500 stands for zero in the data rows.
Some points:
array([679, 730, 633, 610, 588, 423, 556, 485, 485, 414, 500, 662, 900, 567, 559, 773, 495, 429, 599, 462, 528, 518, 611, 481])
array([407, 716, 651, 539, 497, 559, 583, 732, 500, 556, 670, 489, 526, 524, 544, 516, 602, 627, 525, 573, 525, 602, 622, 606])
array([523, 475, 676, 640, 580, 719, 625, 635, 498, 501, 624, 669, 512, 462, 568, 582, 560, 487, 508, 597, 522, 512, 616, 597])
array([487, 544, 439, 669, 544, 506, 529, 810, 606, 509, 549, 621, 601, 588, 558, 528, 559, 445, 612, 590, 580, 621, 490, 707])
array([505, 538, 728, 547, 472, 608, 610, 606, 581, 511, 696, 478, 592, 607, 541, 509, 629, 618, 532, 555, 682, 437, 523, 583])
array([588, 523, 636, 691, 516, 493, 526, 723, 615, 526, 513, 550, 610, 562, 533, 519, 566, 513, 526, 558, 589, 846, 452, 517])
array([651, 639, 450, 678, 526, 632, 548, 586, 486, 713, 551, 544, 490, 775, 539, 550, 556, 557, 569, 577, 544, 529, 556, 447])
array([529, 459, 547, 663, 602, 654, 542, 599, 699, 474, 891, 516, 416, 460, 727, 600, 528, 461, 526, 608, 519, 548, 581, 543])
array([517, 666, 537, 572, 809, 509, 687, 586, 511, 473, 716, 507, 461, 497, 534, 479, 595, 763, 648, 540, 827, 466, 361, 427])
array([525, 523, 674, 735, 625, 416, 583, 510, 553, 600, 618, 603, 507, 556, 548, 583, 536, 581, 564, 614, 617, 590, 516, 511])
array([541, 491, 714, 495, 615, 871, 583, 599, 536, 593, 488, 436, 501, 693, 495, 591, 554, 520, 531, 595, 600, 524, 498, 628])
array([599, 430, 708, 744, 608, 419, 589, 446, 493, 608, 517, 512, 548, 543, 752, 555, 566, 639, 601, 489, 553, 634, 592, 544])
array([692, 680, 401, 687, 542, 610, 555, 653, 544, 578, 506, 495, 482, 535, 589, 554, 544, 704, 549, 490, 569, 581, 600, 547])
array([775, 738, 728, 556, 511, 574, 564, 594, 558, 522, 567, 451, 463, 537, 531, 556, 536, 537, 546, 636, 582, 534, 557, 537])
array([557, 654, 583, 591, 540, 482, 559, 431, 466, 880, 536, 845, 500, 494, 482, 557, 651, 563, 456, 638, 480, 433, 556, 756])
array([696, 672, 477, 673, 567, 730, 556, 608, 545, 555, 526, 517, 554, 519, 509, 524, 536, 599, 549, 540, 546, 525, 572, 597])
array([683, 441, 616, 471, 570, 567, 540, 448, 710, 577, 557, 542, 660, 536, 625, 555, 550, 590, 568, 652, 607, 553, 556, 516])
array([516, 575, 589, 435, 596, 502, 540, 521, 593, 593, 597, 503, 830, 547, 753, 529, 519, 482, 504, 494, 660, 416, 782, 614])
array([532, 495, 668, 728, 597, 450, 732, 575, 639, 526, 490, 561, 509, 558, 559, 562, 542, 598, 555, 582, 551, 551, 582, 542])
array([499, 480, 656, 598, 547, 744, 574, 493, 566, 470, 502, 994, 444, 533, 534, 549, 580, 509, 557, 582, 585, 658, 525, 511])
array([506, 505, 524, 508, 529, 485, 521, 590, 566, 520, 543, 571, 476, 568, 539, 784, 471, 505, 952, 497, 673, 466, 489, 904])
array([583, 654, 515, 471, 507, 575, 547, 547, 673, 556, 547, 534, 603, 619, 893, 546, 538, 553, 525, 534, 580, 498, 517, 574])
array([476, 679, 553, 714, 576, 731, 565, 482, 480, 646, 443, 491, 472, 451, 776, 588, 547, 604, 541, 557, 564, 593, 593, 568])
array([528, 443, 535, 520, 584, 490, 525, 548, 493, 548, 555, 545, 499, 536, 539, 621, 502, 522, 995, 535, 550, 557, 555, 964])
array([662, 713, 536, 662, 531, 610, 550, 622, 475, 663, 547, 628, 582, 545, 473, 530, 545, 576, 509, 595, 496, 397, 597, 646])
array([713, 629, 522, 613, 512, 477, 574, 529, 532, 500, 506, 500, 640, 507, 528, 619, 563, 545, 760, 505, 654, 611, 466, 688])
array([596, 664, 556, 502, 999, 568, 502, 497, 621, 503, 518, 538, 552, 561, 508, 538, 444, 428, 502, 562, 919, 559, 415, 518])
array([556, 604, 544, 623, 532, 675, 541, 427, 666, 712, 609, 606, 734, 509, 491, 563, 551, 601, 525, 572, 525, 515, 492, 518])
array([544, 668, 572, 482, 562, 457, 523, 615, 611, 491, 502, 580, 507, 556, 539, 531, 706, 745, 531, 521, 533, 773, 596, 547])
array([617, 487, 600, 407, 546, 555, 552, 422, 715, 546, 524, 594, 520, 622, 497, 538, 565, 553, 417, 549, 798, 636, 422, 999])
array([519, 446, 589, 427, 655, 478, 514, 728, 587, 511, 527, 640, 589, 579, 540, 501, 607, 694, 518, 592, 454, 827, 657, 512])
array([424, 671, 500, 677, 537, 686, 571, 628, 539, 558, 567, 502, 732, 516, 551, 494, 553, 502, 769, 477, 548, 573, 537, 577])
array([504, 515, 632, 502, 489, 552, 766, 762, 577, 526, 549, 548, 571, 674, 523, 546, 554, 594, 507, 567, 548, 545, 584, 551])
array([574, 607, 395, 527, 541, 583, 546, 508, 497, 604, 594, 478, 466, 999, 603, 568, 522, 486, 615, 515, 515, 595, 567, 463])
array([592, 464, 573, 454, 540, 518, 543, 546, 684, 617, 534, 528, 548, 609, 999, 539, 550, 519, 559, 471, 567, 490, 542, 600])
array([500, 519, 674, 681, 583, 590, 628, 606, 573, 509, 579, 639, 522, 510, 549, 537, 530, 602, 567, 555, 531, 529, 600, 579])
array([501, 516, 508, 555, 538, 498, 517, 616, 557, 537, 480, 516, 528, 511, 491, 678, 520, 464, 817, 916, 622, 527, 478, 799])
array([596, 701, 507, 653, 568, 661, 548, 431, 996, 426, 409, 612, 552, 562, 547, 606, 497, 499, 594, 450, 419, 605, 787, 464])
array([728, 703, 505, 470, 589, 648, 558, 554, 486, 567, 592, 589, 549, 532, 485, 614, 552, 556, 511, 630, 528, 557, 615, 571])
array([602, 641, 537, 509, 533, 607, 531, 486, 730, 621, 493, 534, 589, 538, 492, 546, 536, 556, 520, 595, 809, 532, 648, 505])
array([492, 660, 522, 628, 609, 500, 510, 504, 616, 496, 999, 499, 448, 460, 605, 734, 482, 492, 474, 664, 499, 579, 553, 562])
array([563, 476, 677, 724, 607, 664, 515, 572, 541, 529, 604, 493, 530, 558, 598, 552, 546, 566, 564, 575, 528, 564, 599, 546])
array([552, 509, 469, 493, 907, 550, 999, 588, 489, 564, 544, 493, 527, 500, 579, 585, 496, 374, 513, 561, 550, 559, 513, 522])
array([690, 456, 590, 520, 530, 583, 549, 612, 739, 539, 660, 535, 505, 520, 541, 712, 522, 501, 540, 693, 462, 602, 583, 507])
array([719, 545, 426, 656, 529, 562, 627, 677, 658, 501, 538, 592, 602, 563, 527, 488, 541, 549, 565, 545, 508, 448, 568, 756])
array([464, 526, 429, 499, 522, 438, 523, 490, 522, 590, 438, 566, 606, 739, 844, 494, 570, 590, 535, 999, 493, 507, 528, 529])
array([510, 545, 502, 535, 425, 499, 999, 475, 587, 557, 508, 539, 530, 516, 526, 541, 581, 594, 533, 535, 544, 563, 531, 544])
array([488, 495, 613, 497, 493, 569, 688, 588, 778, 520, 728, 544, 474, 613, 536, 554, 555, 602, 563, 542, 539, 545, 606, 559])
array([507, 607, 523, 516, 532, 553, 598, 540, 569, 567, 544, 568, 587, 496, 503, 477, 521, 542, 999, 685, 510, 604, 576, 399])
array([553, 594, 527, 509, 526, 549, 527, 564, 722, 669, 818, 493, 432, 511, 547, 456, 876, 605, 566, 477, 521, 535, 548, 564])
array([595, 642, 510, 598, 518, 539, 549, 545, 467, 856, 615, 850, 527, 589, 509, 539, 547, 550, 559, 526, 537, 511, 520, 491])
array([429, 634, 446, 644, 537, 680, 544, 507, 522, 521, 550, 489, 556, 524, 539, 508, 604, 615, 678, 480, 516, 732, 576, 861])
array([580, 577, 538, 469, 497, 523, 533, 480, 574, 675, 876, 550, 646, 623, 583, 576, 533, 560, 555, 544, 585, 539, 530, 544])
array([570, 432, 520, 533, 533, 783, 555, 582, 456, 728, 501, 937, 543, 474, 720, 570, 551, 500, 564, 448, 634, 525, 489, 543])
array([640, 624, 537, 651, 533, 597, 554, 554, 458, 731, 468, 551, 387, 481, 929, 550, 557, 571, 568, 524, 573, 567, 567, 519])
array([549, 466, 633, 687, 602, 486, 516, 729, 560, 529, 538, 545, 570, 556, 552, 527, 558, 597, 554, 526, 525, 768, 595, 526])
array([795, 501, 502, 699, 534, 439, 582, 678, 570, 546, 559, 616, 618, 595, 525, 479, 540, 545, 577, 561, 507, 397, 565, 759])
array([683, 501, 446, 588, 540, 760, 552, 574, 510, 454, 624, 876, 586, 556, 476, 554, 584, 573, 539, 539, 574, 531, 553, 515])
array([730, 505, 441, 679, 513, 646, 584, 607, 545, 546, 528, 538, 613, 507, 646, 534, 568, 602, 530, 510, 597, 577, 506, 636])
array([753, 515, 680, 490, 509, 503, 660, 706, 586, 485, 585, 619, 537, 571, 526, 596, 542, 504, 565, 600, 475, 511, 659, 512])
array([546, 485, 589, 395, 576, 550, 574, 765, 511, 519, 460, 623, 546, 585, 514, 645, 473, 994, 534, 569, 545, 507, 659, 526])
array([480, 542, 630, 479, 598, 634, 556, 491, 830, 590, 533, 571, 535, 644, 575, 546, 543, 565, 516, 510, 698, 506, 484, 635])
array([529, 438, 467, 545, 999, 495, 497, 512, 606, 516, 496, 538, 543, 568, 524, 491, 979, 701, 488, 519, 424, 469, 627, 600])
array([694, 691, 681, 479, 510, 556, 561, 501, 495, 577, 584, 561, 570, 651, 511, 586, 544, 561, 576, 652, 580, 538, 511, 522])
array([478, 455, 439, 515, 470, 486, 518, 508, 469, 652, 531, 500, 501, 480, 475, 507, 543, 488, 513, 586, 999, 583, 999, 486])
array([614, 586, 663, 515, 546, 515, 539, 533, 533, 515, 508, 504, 541, 515, 528, 497, 999, 462, 583, 609, 558, 560, 564, 564])
array([426, 588, 500, 752, 604, 433, 534, 655, 652, 578, 545, 692, 672, 608, 512, 544, 528, 568, 511, 636, 504, 433, 567, 649])
array([622, 549, 502, 755, 535, 436, 534, 591, 567, 470, 532, 643, 603, 616, 517, 699, 531, 671, 520, 585, 742, 498, 492, 481])
array([478, 546, 796, 760, 587, 414, 535, 538, 597, 637, 528, 650, 715, 616, 551, 533, 529, 526, 568, 467, 541, 503, 537, 539])
array([716, 486, 612, 559, 504, 543, 543, 525, 737, 550, 664, 468, 530, 607, 724, 512, 559, 561, 587, 497, 528, 605, 561, 513])
array([481, 511, 674, 450, 517, 674, 608, 593, 502, 568, 629, 550, 542, 709, 489, 565, 555, 604, 559, 584, 519, 569, 666, 572])
array([509, 455, 656, 711, 582, 507, 524, 789, 507, 647, 546, 474, 714, 555, 630, 528, 599, 468, 523, 477, 576, 657, 506, 552])
array([541, 751, 738, 455, 564, 646, 564, 464, 467, 672, 450, 508, 459, 522, 676, 622, 550, 776, 578, 513, 561, 557, 491, 564])
array([499, 501, 611, 694, 601, 679, 587, 510, 492, 553, 508, 519, 576, 862, 532, 559, 552, 564, 521, 511, 566, 544, 543, 607])
array([753, 732, 722, 472, 507, 577, 585, 586, 544, 498, 563, 549, 510, 573, 506, 555, 539, 556, 554, 609, 539, 541, 585, 535])
array([578, 382, 441, 454, 581, 705, 522, 434, 597, 655, 781, 466, 867, 455, 474, 758, 517, 772, 499, 631, 500, 603, 496, 523])
array([582, 579, 536, 537, 602, 598, 529, 570, 531, 472, 558, 598, 529, 574, 557, 430, 999, 567, 838, 462, 574, 395, 577, 452])
array([561, 518, 674, 418, 639, 674, 607, 623, 578, 510, 505, 631, 516, 524, 511, 580, 511, 660, 585, 592, 523, 572, 621, 554])
array([469, 706, 528, 502, 577, 581, 557, 580, 429, 627, 733, 600, 672, 489, 642, 529, 519, 568, 606, 489, 592, 590, 579, 525])
array([492, 578, 524, 547, 476, 600, 618, 611, 493, 602, 580, 421, 835, 494, 502, 478, 891, 441, 598, 604, 562, 667, 513, 562])
array([523, 462, 471, 713, 592, 702, 576, 548, 548, 580, 544, 645, 566, 626, 523, 562, 557, 601, 548, 573, 567, 569, 581, 513])
array([564, 474, 636, 680, 616, 608, 560, 484, 492, 573, 613, 668, 463, 756, 487, 579, 568, 491, 614, 575, 535, 551, 605, 498])
array([503, 463, 697, 492, 502, 578, 575, 544, 471, 601, 585, 520, 606, 877, 592, 549, 614, 632, 534, 448, 570, 609, 562, 567])
array([789, 412, 658, 480, 772, 611, 541, 585, 414, 572, 635, 515, 541, 560, 558, 563, 521, 509, 597, 585, 485, 629, 610, 548])
array([501, 692, 583, 650, 566, 861, 541, 435, 469, 395, 454, 539, 609, 540, 668, 530, 554, 574, 505, 693, 469, 611, 643, 607])
There is one direction along which these points spread out most. Take the direction at right angles to it along which they spread out most. Go by this last direction. Where along it does each point below lie, from 0 to 99? The average is 50, and the first point in the table lies past the average. One standard deviation of the points above along it is 16.
array([437, 684, 489, 542, 533, 638, 601, 603, 669, 543, 503, 552, 642, 508, 505, 525, 529, 527, 859, 608, 531, 570, 558, 534]) 49
array([685, 668, 558, 625, 593, 410, 567, 310, 448, 498, 551, 605, 562, 581, 520, 597, 504, 550, 509, 492, 409, 910, 800, 738]) 58
array([618, 630, 510, 442, 567, 578, 564, 506, 438, 555, 550, 673, 706, 585, 767, 553, 540, 565, 542, 570, 564, 588, 540, 541]) 63
array([621, 604, 606, 441, 640, 558, 527, 731, 771, 999, 485, 463, 515, 521, 447, 533, 495, 454, 556, 504, 446, 617, 536, 505]) 46
array([495, 583, 461, 551, 504, 521, 546, 605, 511, 551, 444, 493, 505, 530, 565, 999, 887, 469, 539, 456, 551, 505, 541, 481]) 43
array([560, 432, 559, 595, 519, 590, 536, 408, 707, 648, 606, 651, 754, 518, 558, 585, 567, 652, 553, 635, 533, 543, 502, 481]) 54
array([527, 657, 372, 485, 505, 497, 543, 694, 615, 510, 539, 641, 529, 574, 551, 555, 737, 502, 537, 574, 616, 908, 469, 553]) 37
array([595, 481, 638, 672, 520, 477, 513, 688, 541, 517, 455, 506, 517, 536, 535, 753, 570, 758, 539, 523, 687, 610, 549, 512]) 46
array([393, 783, 685, 546, 523, 549, 554, 642, 543, 533, 695, 526, 518, 604, 554, 573, 509, 571, 524, 573, 517, 594, 610, 571]) 43
array([463, 709, 675, 529, 492, 496, 535, 663, 612, 497, 529, 601, 603, 568, 541, 496, 788, 414, 493, 570, 576, 789, 494, 559]) 34
array([447, 682, 573, 464, 999, 459, 545, 675, 519, 567, 559, 562, 551, 551, 561, 515, 586, 666, 599, 485, 478, 486, 599, 555]) 31
array([690, 663, 483, 527, 609, 548, 568, 594, 535, 611, 580, 653, 698, 552, 601, 516, 506, 483, 570, 457, 580, 587, 562, 516]) 62
array([705, 695, 433, 669, 529, 551, 591, 618, 517, 559, 594, 531, 558, 542, 523, 514, 553, 615, 490, 567, 484, 533, 602, 718]) 60
array([490, 528, 623, 570, 466, 511, 860, 597, 578, 523, 700, 544, 525, 566, 539, 523, 575, 635, 558, 552, 592, 522, 555, 552]) 35
array([526, 477, 659, 685, 669, 571, 573, 481, 480, 545, 597, 565, 508, 599, 539, 657, 544, 476, 572, 725, 582, 591, 534, 533]) 53
